In the data rows, 128 means zero.
Some points:
[087, 162, 075, 154, 144, 154, 140, 119, 100, 152, 152, 127, 159, 083, 125, 160, 084, 162, 103,
 108, 128, 083, 185, 174, 139, 139, 088, 102, 093, 062, 123, 081]
[158, 138, 171, 092, 137, 163, 123, 100, 124, 135, 199, 243, 124, 127, 183, 123, 146, 115, 014,
 126, 155, 173, 166, 139, 255, 124, 099, 000, 101, 188, 164, 123]
[139, 140, 113, 186, 053, 138, 158, 142, 102, 129, 084, 181, 112, 095, 163, 155, 131, 132, 061,
 120, 191, 198, 139, 180, 129, 017, 139, 103, 121, 097, 141, 126]
[037, 100, 125, 107, 162, 063, 158, 094, 111, 129, 133, 104, 093, 163, 090, 118, 159, 118, 143,
 183, 127, 135, 152, 130, 118, 163, 137, 100, 189, 142, 168, 039]
[132, 113, 088, 132, 143, 136, 174, 108, 070, 215, 135, 134, 147, 116, 097, 162, 134, 131, 101,
 095, 179, 086, 125, 143, 074, 113, 143, 161, 128, 085, 095, 092]
[090, 085, 082, 138, 119, 080, 154, 130, 182, 180, 136, 086, 083, 051, 142, 113, 166, 163, 040,
 106, 083, 077, 117, 145, 098, 178, 039, 145, 146, 163, 113, 163]
[094, 131, 132, 120, 174, 189, 075, 117, 132, 090, 006, 177, 128, 112, 085, 099, 157, 138, 162,
 152, 039, 133, 162, 156, 093, 143, 096, 087, 137, 107, 107, 120]
[099, 060, 146, 100, 091, 097, 101, 122, 143, 044, 129, 117, 156, 125, 202, 101, 131, 086, 156,
 177, 111, 125, 110, 255, 100, 127, 113, 106, 129, 091, 118, 189]
[161, 136, 123, 108, 126, 104, 144, 101, 152, 160, 088, 117, 115, 101, 131, 162, 118, 115, 169,
 065, 101, 120, 170, 167, 061, 003, 107, 128, 143, 149, 154, 095]
[131, 094, 150, 181, 134, 156, 103, 107, 111, 064, 130, 151, 140, 142, 054, 139, 126, 116, 152,
 097, 159, 138, 172, 173, 101, 210, 141, 086, 120, 154, 100, 081]
[097, 161, 118, 143, 138, 156, 071, 132, 140, 125, 074, 058, 195, 100, 189, 017, 149, 098, 132,
 115, 231, 095, 129, 126, 166, 126, 162, 122, 143, 111, 158, 091]
[151, 089, 154, 131, 112, 081, 201, 105, 115, 124, 113, 092, 147, 145, 166, 125, 132, 201, 078,
 172, 066, 155, 086, 101, 129, 124, 138, 099, 100, 061, 108, 090]
[131, 182, 130, 083, 173, 163, 194, 142, 082, 129, 114, 000, 143, 180, 156, 117, 119, 110, 108,
 144, 186, 117, 105, 150, 084, 146, 110, 126, 109, 137, 090, 186]
[092, 058, 174, 162, 106, 188, 118, 103, 195, 064, 106, 159, 156, 187, 101, 105, 136, 185, 140,
 131, 156, 136, 159, 092, 156, 114, 058, 224, 125, 107, 117, 176]
[162, 074, 153, 144, 098, 169, 123, 128, 097, 121, 178, 079, 113, 101, 148, 131, 105, 158, 143,
 066, 112, 071, 105, 142, 111, 099, 096, 144, 076, 138, 134, 117]
[110, 146, 122, 152, 137, 179, 132, 139, 109, 137, 133, 115, 084, 033, 135, 127, 066, 176, 092,
 113, 066, 126, 097, 120, 145, 125, 168, 110, 104, 159, 135, 172]
[159, 169, 140, 140, 129, 174, 108, 105, 050, 159, 115, 148, 141, 223, 152, 132, 215, 136, 049,
 119, 102, 170, 222, 157, 158, 140, 123, 133, 093, 186, 117, 152]
[164, 064, 103, 131, 147, 096, 138, 165, 037, 142, 184, 186, 121, 147, 085, 106, 073, 131, 178,
 255, 160, 080, 111, 028, 103, 110, 088, 154, 130, 178, 088, 125]
[223, 119, 067, 070, 072, 116, 114, 071, 162, 115, 118, 106, 166, 094, 078, 033, 152, 120, 139,
 163, 156, 141, 106, 097, 098, 148, 097, 006, 141, 107, 161, 210]
[091, 115, 116, 124, 111, 154, 090, 193, 119, 125, 193, 127, 098, 095, 144, 117, 164, 158, 195,
 103, 192, 168, 138, 138, 110, 133, 148, 126, 091, 140, 118, 183]
[180, 161, 101, 077, 080, 124, 107, 139, 179, 111, 212, 102, 125, 157, 153, 177, 132, 144, 149,
 081, 091, 090, 094, 121, 129, 174, 122, 134, 109, 072, 113, 096]
[124, 171, 088, 123, 162, 121, 110, 108, 129, 172, 120, 137, 092, 145, 090, 070, 152, 158, 092,
 150, 077, 136, 119, 127, 127, 114, 117, 151, 235, 137, 097, 159]
[127, 080, 196, 147, 098, 095, 194, 113, 153, 158, 104, 039, 047, 186, 162, 134, 194, 121, 101,
 138, 100, 085, 069, 106, 123, 099, 146, 111, 061, 159, 137, 156]
[185, 161, 110, 107, 068, 217, 074, 084, 132, 130, 148, 081, 066, 117, 111, 155, 070, 182, 099,
 152, 127, 172, 210, 177, 137, 143, 113, 137, 191, 158, 181, 101]
[025, 143, 170, 090, 039, 087, 169, 073, 128, 072, 215, 157, 140, 115, 087, 084, 134, 107, 145,
 127, 134, 138, 182, 110, 104, 164, 121, 157, 097, 122, 113, 179]
[070, 124, 097, 106, 148, 132, 060, 181, 097, 191, 138, 095, 116, 080, 136, 154, 124, 112, 155,
 139, 024, 157, 137, 148, 180, 069, 246, 151, 130, 103, 116, 100]
[075, 157, 079, 112, 148, 219, 117, 102, 155, 125, 170, 133, 132, 169, 172, 117, 120, 117, 214,
 132, 100, 114, 109, 107, 199, 099, 186, 082, 134, 133, 082, 172]
[114, 110, 125, 009, 138, 112, 125, 114, 147, 128, 132, 154, 132, 187, 143, 126, 125, 127, 184,
 126, 138, 138, 104, 079, 152, 152, 123, 146, 145, 042, 114, 143]
[131, 140, 137, 100, 131, 137, 116, 246, 177, 030, 113, 173, 061, 107, 094, 109, 139, 139, 168,
 109, 144, 092, 075, 079, 170, 112, 142, 182, 148, 150, 142, 156]
[153, 128, 179, 136, 116, 079, 170, 173, 110, 196, 097, 168, 216, 094, 170, 100, 180, 108, 102,
 049, 109, 098, 137, 128, 134, 201, 168, 117, 152, 095, 135, 171]
[227, 151, 073, 126, 112, 201, 111, 123, 121, 134, 062, 209, 042, 126, 122, 141, 097, 023, 079,
 133, 106, 143, 136, 162, 166, 127, 118, 169, 063, 120, 094, 105]
[194, 219, 217, 172, 160, 066, 123, 127, 123, 144, 090, 126, 191, 098, 097, 155, 188, 190, 135,
 145, 176, 143, 163, 142, 132, 107, 138, 114, 144, 126, 154, 196]
[179, 159, 143, 157, 126, 131, 058, 172, 079, 119, 158, 114, 144, 122, 103, 179, 184, 072, 141,
 201, 125, 149, 115, 145, 136, 141, 047, 156, 084, 115, 095, 137]
[132, 105, 097, 138, 122, 112, 127, 098, 174, 147, 122, 156, 140, 124, 040, 240, 094, 125, 174,
 143, 162, 184, 153, 122, 187, 159, 148, 106, 083, 079, 147, 205]
[087, 169, 147, 102, 125, 114, 101, 197, 086, 082, 152, 130, 095, 127, 077, 116, 103, 186, 167,
 081, 143, 165, 148, 112, 166, 095, 112, 101, 099, 139, 137, 050]
[123, 213, 134, 131, 155, 113, 091, 064, 105, 137, 134, 153, 138, 114, 109, 104, 133, 135, 136,
 137, 061, 153, 113, 086, 097, 156, 124, 192, 101, 141, 206, 127]
[100, 096, 114, 103, 169, 094, 121, 155, 131, 091, 108, 095, 184, 077, 129, 151, 094, 146, 129,
 230, 110, 176, 151, 107, 171, 111, 129, 207, 086, 133, 151, 169]
[105, 131, 135, 204, 102, 159, 080, 098, 141, 165, 161, 142, 117, 158, 188, 158, 116, 085, 130,
 155, 056, 096, 151, 109, 121, 003, 145, 136, 110, 169, 171, 098]
[142, 134, 000, 161, 195, 046, 151, 150, 147, 059, 139, 176, 139, 194, 101, 119, 106, 144, 089,
 103, 166, 132, 179, 138, 085, 031, 185, 090, 126, 162, 116, 169]
[141, 039, 065, 088, 088, 117, 095, 135, 174, 210, 157, 159, 149, 168, 142, 144, 136, 125, 139,
 116, 096, 224, 155, 149, 081, 173, 126, 092, 092, 185, 162, 132]
[126, 106, 138, 175, 197, 075, 099, 131, 180, 138, 090, 134, 128, 185, 157, 072, 071, 168, 171,
 071, 158, 097, 080, 148, 255, 143, 098, 179, 052, 099, 076, 094]
[160, 121, 158, 105, 097, 125, 183, 173, 109, 141, 109, 137, 148, 173, 154, 120, 182, 111, 152,
 145, 143, 009, 136, 166, 126, 155, 153, 155, 181, 090, 249, 150]
[146, 122, 059, 128, 133, 121, 090, 032, 145, 046, 137, 095, 139, 085, 136, 170, 183, 111, 039,
 163, 092, 067, 094, 108, 182, 146, 145, 096, 166, 120, 178, 100]
[053, 080, 122, 106, 057, 139, 036, 142, 075, 114, 101, 153, 130, 115, 150, 120, 106, 098, 019,
 139, 223, 167, 154, 085, 092, 119, 139, 121, 125, 161, 133, 088]
[115, 083, 156, 224, 085, 104, 098, 107, 167, 105, 120, 122, 032, 157, 073, 108, 105, 116, 146,
 079, 120, 115, 104, 074, 132, 202, 213, 110, 123, 081, 151, 150]
[077, 096, 193, 106, 098, 118, 089, 083, 015, 141, 135, 125, 128, 077, 077, 152, 152, 111, 173,
 132, 123, 094, 107, 098, 125, 082, 145, 058, 168, 112, 058, 188]
[140, 065, 093, 129, 079, 145, 185, 142, 125, 095, 144, 107, 255, 132, 071, 111, 151, 137, 148,
 082, 175, 129, 105, 133, 210, 082, 106, 237, 128, 162, 143, 101]
[091, 199, 126, 152, 137, 139, 100, 129, 203, 113, 227, 136, 122, 209, 071, 103, 087, 041, 103,
 132, 153, 113, 117, 145, 103, 113, 151, 150, 121, 124, 084, 148]
[130, 117, 098, 139, 176, 172, 199, 129, 101, 146, 131, 134, 097, 049, 222, 135, 121, 085, 172,
 144, 168, 173, 196, 099, 127, 156, 172, 126, 096, 164, 185, 090]
[165, 193, 085, 101, 051, 138, 236, 180, 149, 084, 078, 087, 077, 152, 185, 146, 216, 184, 110,
 144, 069, 047, 093, 061, 105, 196, 152, 116, 095, 128, 061, 068]
[100, 180, 108, 122, 134, 123, 077, 143, 252, 246, 122, 166, 123, 120, 116, 136, 130, 153, 206,
 176, 183, 112, 130, 149, 157, 130, 107, 159, 153, 200, 103, 093]
[058, 164, 131, 080, 137, 084, 137, 118, 116, 107, 094, 144, 129, 127, 089, 208, 128, 088, 125,
 086, 169, 109, 096, 125, 131, 164, 099, 101, 078, 197, 119, 139]
[112, 091, 169, 158, 234, 115, 147, 123, 152, 140, 208, 147, 135, 134, 132, 172, 199, 153, 126,
 162, 143, 105, 139, 144, 045, 129, 133, 106, 105, 043, 182, 128]
[082, 126, 142, 087, 179, 232, 095, 152, 111, 166, 115, 165, 130, 157, 105, 111, 100, 154, 090,
 114, 092, 136, 142, 128, 078, 122, 080, 094, 074, 141, 171, 167]
[192, 085, 141, 111, 169, 098, 090, 153, 114, 153, 150, 132, 082, 064, 119, 147, 111, 103, 047,
 092, 159, 109, 174, 154, 130, 172, 129, 107, 151, 170, 087, 144]
[088, 158, 132, 187, 115, 081, 159, 079, 079, 106, 150, 188, 125, 117, 130, 085, 103, 115, 217,
 123, 114, 153, 046, 122, 126, 132, 019, 092, 179, 138, 147, 159]
[158, 103, 116, 099, 169, 123, 095, 142, 131, 155, 138, 122, 069, 100, 105, 088, 143, 092, 126,
 106, 136, 130, 093, 120, 219, 076, 093, 205, 114, 058, 158, 114]
[140, 153, 111, 255, 147, 149, 120, 160, 125, 114, 148, 111, 112, 127, 207, 138, 115, 103, 145,
 144, 125, 213, 095, 142, 102, 167, 128, 131, 132, 087, 133, 100]
Along one direction, these points spread out more than along any other. Take the direction at right angles to it along which they spread out most. Go by this last direction. How far along it is each point below, from 0 to 99? The average is 50, and the first point in the table lies past the average. One standard deviation of the points above along it is 16.
[144, 141, 173, 122, 077, 144, 126, 255, 173, 135, 155, 123, 213, 134, 148, 113, 124, 189, 094,
 174, 102, 146, 063, 137, 084, 134, 153, 106, 148, 125, 079, 085] 59
[142, 123, 096, 121, 081, 077, 088, 139, 134, 112, 091, 129, 104, 122, 223, 138, 076, 133, 147,
 106, 074, 055, 255, 087, 134, 126, 130, 131, 125, 125, 085, 118] 58
[115, 117, 158, 114, 146, 116, 170, 173, 184, 095, 121, 070, 115, 139, 146, 188, 143, 100, 144,
 088, 079, 160, 102, 097, 111, 130, 016, 071, 184, 130, 142, 068] 61
[113, 115, 044, 182, 127, 209, 096, 161, 062, 166, 101, 120, 165, 139, 134, 148, 088, 103, 140,
 086, 093, 135, 143, 014, 123, 118, 091, 096, 185, 120, 183, 176] 46
[121, 114, 139, 067, 094, 103, 130, 068, 139, 153, 120, 130, 016, 136, 112, 032, 134, 187, 143,
 123, 164, 178, 101, 098, 098, 109, 113, 111, 119, 065, 066, 150] 47
[166, 120, 143, 118, 177, 156, 083, 100, 168, 115, 080, 096, 179, 140, 149, 158, 149, 152, 097,
 165, 119, 107, 073, 094, 056, 132, 191, 114, 109, 138, 090, 066] 66
[105, 074, 162, 119, 176, 185, 158, 060, 127, 035, 135, 170, 118, 142, 173, 180, 141, 149, 179,
 038, 149, 195, 059, 109, 156, 148, 149, 255, 220, 184, 012, 122] 28
[158, 137, 136, 138, 110, 101, 175, 096, 088, 099, 117, 076, 089, 100, 117, 113, 127, 157, 174,
 145, 129, 110, 112, 159, 146, 153, 157, 136, 121, 148, 128, 108] 60
[161, 196, 209, 097, 144, 081, 117, 064, 169, 148, 134, 101, 189, 104, 178, 123, 054, 115, 117,
 124, 151, 097, 110, 021, 062, 123, 129, 097, 118, 081, 136, 114] 60
[152, 119, 132, 065, 147, 133, 108, 102, 066, 120, 120, 183, 113, 169, 138, 162, 088, 216, 133,
 102, 171, 098, 114, 191, 120, 125, 115, 098, 109, 169, 210, 141] 51
[053, 151, 133, 128, 119, 144, 207, 163, 123, 156, 133, 145, 101, 111, 152, 142, 114, 101, 078,
 193, 125, 087, 102, 130, 136, 151, 092, 131, 159, 031, 106, 121] 63
[139, 143, 188, 117, 133, 152, 181, 176, 175, 124, 124, 072, 086, 151, 107, 205, 148, 105, 134,
 145, 116, 105, 164, 111, 150, 107, 125, 093, 224, 099, 112, 144] 61
[154, 101, 173, 137, 152, 148, 219, 122, 168, 113, 155, 177, 160, 088, 094, 000, 137, 101, 190,
 122, 093, 124, 161, 118, 114, 128, 119, 115, 097, 135, 098, 100] 44
[133, 146, 189, 102, 132, 000, 066, 148, 096, 097, 122, 117, 161, 179, 086, 088, 129, 075, 133,
 081, 130, 167, 124, 098, 115, 124, 108, 174, 139, 093, 120, 112] 36
[156, 108, 200, 125, 117, 101, 194, 159, 124, 140, 108, 096, 147, 173, 120, 128, 000, 104, 083,
 120, 099, 114, 082, 175, 144, 171, 227, 127, 200, 144, 180, 123] 63
